In the data rows, zero lies at 4.5, halfway between 4 and 5.
Here is a table of points, one per row:
[3 5 4 4 3 3 4 6 7 6 2 5 4 6 5 5 4 1 5 6 4 2 8 4 4 7 4 8 4 6 7 4]
[5 4 2 3 5 2 4 4 6 4 4 6 6 2 5 6 2 7 3 5 7 3 4 1 6 5 4 6 6 6 5 5]
[3 3 2 4 2 3 6 5 7 6 5 5 2 3 3 3 5 3 6 2 4 6 4 6 6 3 2 3 4 2 2 5]
[4 3 5 5 5 2 2 6 2 4 4 3 5 3 3 4 4 1 3 3 5 5 4 6 3 6 4 4 2 2 1 3]
[4 4 5 3 5 6 6 2 4 6 4 5 7 5 4 3 3 4 1 6 3 7 3 4 5 4 2 6 5 2 4 5]
[4 6 7 5 4 5 5 5 8 6 4 3 5 4 4 6 3 5 3 5 3 3 4 6 4 4 5 3 4 3 5 8]
[6 4 7 4 4 6 5 7 1 8 6 4 3 6 8 7 5 2 6 6 0 4 5 7 7 4 5 4 6 9 2 7]
[5 6 4 6 4 0 3 5 2 3 4 6 9 6 8 2 4 1 6 5 3 3 4 5 8 6 9 2 5 4 4 7]
[3 1 1 7 6 4 4 2 4 5 4 5 2 5 6 4 2 5 5 5 5 6 7 6 3 6 4 4 6 3 4 4]
[2 1 5 4 5 7 3 5 6 4 6 6 7 3 8 5 6 4 6 8 6 2 6 2 0 5 9 0 6 6 4 4]
[9 7 3 3 2 6 7 2 5 2 2 2 6 5 9 0 4 7 9 5 3 4 4 4 9 5 3 2 3 3 4 0]
[4 3 4 5 6 3 8 6 6 4 5 2 7 1 1 5 6 5 8 5 6 6 4 6 5 5 7 6 5 5 3 4]
[8 6 2 0 4 8 5 3 2 2 3 0 3 5 3 4 4 2 6 6 6 4 2 1 4 4 2 4 7 7 4 7]
[4 5 6 7 7 3 6 4 5 4 4 5 5 4 5 7 5 4 5 5 5 5 5 5 6 4 5 3 9 6 4 3]
[5 6 4 6 5 6 6 4 6 5 4 6 5 7 3 3 4 5 3 3 6 4 5 5 3 7 4 8 5 7 4 4]
[6 3 7 4 4 5 6 4 4 6 4 7 4 3 3 4 8 2 3 5 5 6 4 1 5 6 4 4 4 6 3 3]
[4 3 6 2 6 6 6 3 3 5 5 4 4 4 6 5 3 6 4 1 5 6 7 4 5 6 4 5 4 5 2 2]
[3 6 3 5 6 3 2 4 4 5 2 6 4 2 4 4 4 3 7 6 2 6 6 4 2 6 2 3 5 6 4 3]
[6 2 2 3 6 4 4 5 8 6 4 4 4 3 5 6 2 4 3 6 3 6 4 4 4 6 8 4 4 3 4 7]
[4 6 6 5 5 2 0 4 3 5 5 6 3 4 4 9 3 5 8 4 3 3 1 6 5 4 7 6 3 5 3 4]
[5 5 2 3 3 6 6 4 4 4 4 3 5 4 7 5 3 2 2 1 5 5 5 4 3 3 8 4 5 4 7 1]
[2 5 6 3 6 4 4 8 3 3 4 4 4 3 6 3 3 5 3 4 7 5 4 4 5 2 2 6 5 4 4 4]
[4 6 4 8 3 6 3 5 5 5 0 2 4 1 6 5 4 7 5 1 3 6 6 5 3 1 5 6 5 7 2 5]
[6 2 6 5 8 6 4 3 5 8 4 4 6 5 6 6 4 3 7 5 8 3 3 8 4 4 4 6 5 1 5 3]
[8 3 6 4 5 4 6 7 5 4 5 7 1 5 5 3 2 4 3 2 4 5 5 2 3 2 6 3 2 7 5 7]
[1 4 3 3 3 2 8 4 1 4 6 6 7 4 6 6 5 7 4 3 6 6 4 5 5 5 4 3 2 6 5 6]
[6 4 1 6 1 5 6 6 4 7 6 5 6 4 4 8 6 4 5 5 6 4 7 6 4 5 5 3 4 4 5 5]
[4 6 5 6 3 6 6 2 6 5 5 5 5 5 7 0 2 5 5 8 4 5 4 9 7 5 2 4 4 9 6 8]
[4 3 6 3 5 2 7 6 3 2 3 5 3 4 4 5 6 4 8 3 3 4 4 5 4 6 4 3 5 3 6 5]
[4 5 5 5 8 3 4 5 6 7 5 0 4 5 8 5 8 5 2 2 5 3 3 6 5 6 2 3 4 6 4 5]
[7 3 6 5 8 6 6 7 7 2 0 6 5 7 3 4 4 4 5 2 6 3 6 6 3 3 3 1 4 4 5 5]
[4 6 4 3 7 5 4 4 5 6 5 6 4 5 5 3 7 5 4 4 3 5 7 4 3 5 4 5 2 2 2 6]
[4 3 6 5 1 2 6 1 5 5 1 3 7 5 3 6 4 3 2 5 6 4 4 4 4 2 5 4 5 5 1 4]
[7 2 3 8 3 6 4 6 2 5 5 5 5 6 2 4 3 5 6 5 4 6 2 4 3 3 8 5 1 3 5 2]
[6 5 4 3 5 6 3 4 4 6 3 9 5 2 5 6 3 5 6 4 9 7 3 3 4 5 3 4 4 3 5 6]
[5 4 7 5 2 4 2 6 5 3 5 5 3 1 9 4 6 3 4 5 6 4 4 5 5 4 2 6 5 1 9 5]
[3 5 7 7 5 4 5 5 4 8 4 3 4 2 4 4 6 5 2 5 6 4 6 4 7 5 7 1 4 5 5 3]
[3 2 5 5 6 2 5 7 5 7 5 6 7 7 5 5 2 4 4 3 5 6 4 3 5 4 3 4 8 4 4 4]
[5 5 3 7 4 5 5 4 4 7 6 7 1 2 4 2 5 4 3 4 5 4 4 5 5 5 5 4 8 7 3 4]
[5 3 2 6 5 5 5 4 5 6 3 5 5 3 6 4 6 5 5 3 3 2 5 3 6 4 5 6 5 5 5 8]
[9 1 3 3 3 6 0 6 3 5 5 3 3 7 3 6 9 6 2 4 6 9 6 7 4 3 5 5 8 7 8 2]
[3 1 4 7 4 6 5 9 6 5 2 4 5 4 6 7 5 5 6 5 5 7 3 4 7 4 4 6 2 7 5 3]
[1 3 4 3 3 6 2 5 3 4 2 4 6 4 4 2 4 3 3 5 5 0 4 5 4 5 5 5 3 7 5 6]
[3 4 6 7 2 9 1 5 4 0 6 6 5 8 5 6 5 3 3 6 3 6 6 4 7 7 2 2 4 3 2 4]
[5 9 1 5 3 5 5 9 6 5 4 5 4 7 6 4 4 4 3 6 7 7 3 4 5 5 6 3 5 5 3 3]
[3 5 2 4 8 7 3 7 2 4 3 4 5 2 2 4 3 5 2 4 5 5 7 5 9 4 5 5 4 2 5 6]
[4 5 5 6 4 2 3 2 5 5 2 5 6 6 2 4 5 6 3 6 3 6 3 6 2 4 5 3 4 5 5 6]
[6 5 5 5 5 4 6 3 4 4 4 6 3 4 7 8 3 3 4 4 3 6 3 3 5 8 4 6 5 4 4 4]
[7 4 5 5 3 2 4 5 5 4 4 4 1 2 6 6 2 3 2 7 4 3 7 4 6 3 3 4 4 2 5 4]
[6 5 6 6 5 2 4 5 5 3 8 1 2 7 6 4 5 5 3 4 7 4 6 5 3 8 7 6 4 4 2 6]
[5 7 3 5 2 7 4 7 4 8 2 8 5 7 6 4 7 8 4 5 5 2 7 3 4 5 6 8 8 1 2 4]
[5 5 4 2 3 2 5 9 6 2 5 6 3 3 3 1 4 6 6 5 6 4 6 8 3 7 5 3 5 5 4 5]
[6 7 3 5 7 4 6 5 5 6 5 5 2 5 2 6 5 6 4 9 3 0 2 4 4 5 3 3 4 4 4 2]
[4 6 6 3 5 6 4 2 3 5 5 7 5 1 3 3 8 3 3 2 5 3 4 5 7 6 5 5 3 6 4 4]
[4 5 1 8 4 6 3 5 4 3 6 5 5 5 6 6 7 5 3 4 5 4 2 4 0 7 1 3 3 3 3 8]
[6 3 5 6 6 2 5 5 1 4 4 5 4 4 5 4 4 9 4 5 1 4 3 3 2 2 4 6 5 6 5 5]
[4 9 4 5 3 5 5 5 6 6 8 5 6 5 4 8 2 5 4 0 3 4 6 6 3 2 5 3 5 6 6 6]
[4 7 2 8 5 4 5 4 4 5 6 4 4 5 3 5 4 2 7 5 7 4 8 3 6 3 3 6 1 3 6 5]
[3 3 3 7 6 5 5 7 5 5 7 5 5 2 4 3 3 3 5 4 2 4 1 5 5 3 3 7 6 5 4 3]
[2 4 3 4 8 6 3 4 5 4 5 5 4 6 2 2 6 6 4 4 4 3 6 6 6 3 7 4 5 3 7 4]
[0 7 4 2 4 7 6 4 6 3 4 3 2 5 5 6 4 3 7 5 3 7 4 4 2 5 8 6 6 4 6 3]
[4 5 5 5 5 5 5 4 2 8 5 4 1 5 4 3 1 5 5 5 6 6 4 3 3 5 5 3 4 4 7 6]
[4 3 5 4 3 4 5 3 7 2 4 5 3 5 3 8 4 7 3 5 5 4 7 6 7 4 3 4 2 6 4 4]
[2 6 6 5 5 2 5 4 5 3 5 5 3 4 6 5 9 4 5 7 6 7 4 4 4 0 5 6 5 4 4 5]
[6 7 5 2 4 6 5 5 5 5 5 5 4 3 4 5 5 3 5 6 6 5 3 7 4 4 6 6 6 1 2 5]
[2 3 3 6 3 5 4 2 8 5 5 6 0 7 6 4 5 3 6 2 7 3 3 3 6 4 5 4 6 5 5 5]
[7 5 5 9 6 6 5 4 5 3 3 5 6 4 3 4 4 6 5 5 5 6 5 4 4 8 6 6 4 4 4 7]
[3 6 5 4 4 5 5 5 4 6 6 4 6 6 3 2 4 2 7 4 5 5 8 3 4 4 3 6 4 6 6 4]
[4 5 8 5 3 4 3 4 6 5 7 3 4 5 5 3 5 6 6 5 4 3 5 2 4 4 4 6 4 4 3 4]
[4 6 7 4 2 6 3 6 4 6 6 1 6 6 1 5 5 8 7 1 3 6 3 0 7 5 4 2 6 2 5 7]
[4 3 6 5 2 5 6 3 7 5 5 3 4 4 3 3 4 5 3 4 4 6 5 4 5 8 3 6 4 4 5 5]
[4 4 2 5 5 3 5 2 5 4 3 4 3 7 5 3 5 3 7 3 4 6 6 6 7 4 7 6 3 4 5 8]
[8 6 3 3 6 2 2 4 6 6 7 5 7 5 5 4 4 2 4 5 4 6 7 3 4 2 4 6 2 5 4 4]
Along one direction, these points spread out more than along any other. Take the direction at right angles to it along which they spread out most. Go by this last direction. How far along it is each point below, from 0 to 99? The average is 50, and the first point in the table lies past the average. One standard deviation of the points above along it is 16.
[5 5 2 3 3 6 6 4 4 4 4 3 5 4 7 5 3 2 2 1 5 5 5 4 3 3 8 4 5 4 7 1] 26
[5 3 2 6 5 5 5 4 5 6 3 5 5 3 6 4 6 5 5 3 3 2 5 3 6 4 5 6 5 5 5 8] 61
[6 2 2 3 6 4 4 5 8 6 4 4 4 3 5 6 2 4 3 6 3 6 4 4 4 6 8 4 4 3 4 7] 54
[8 3 6 4 5 4 6 7 5 4 5 7 1 5 5 3 2 4 3 2 4 5 5 2 3 2 6 3 2 7 5 7] 48
[4 3 4 5 6 3 8 6 6 4 5 2 7 1 1 5 6 5 8 5 6 6 4 6 5 5 7 6 5 5 3 4] 54
[2 6 6 5 5 2 5 4 5 3 5 5 3 4 6 5 9 4 5 7 6 7 4 4 4 0 5 6 5 4 4 5] 61
[3 3 2 4 2 3 6 5 7 6 5 5 2 3 3 3 5 3 6 2 4 6 4 6 6 3 2 3 4 2 2 5] 47
[8 6 3 3 6 2 2 4 6 6 7 5 7 5 5 4 4 2 4 5 4 6 7 3 4 2 4 6 2 5 4 4] 48
[3 5 2 4 8 7 3 7 2 4 3 4 5 2 2 4 3 5 2 4 5 5 7 5 9 4 5 5 4 2 5 6] 31
[7 2 3 8 3 6 4 6 2 5 5 5 5 6 2 4 3 5 6 5 4 6 2 4 3 3 8 5 1 3 5 2] 31
[6 4 1 6 1 5 6 6 4 7 6 5 6 4 4 8 6 4 5 5 6 4 7 6 4 5 5 3 4 4 5 5] 44
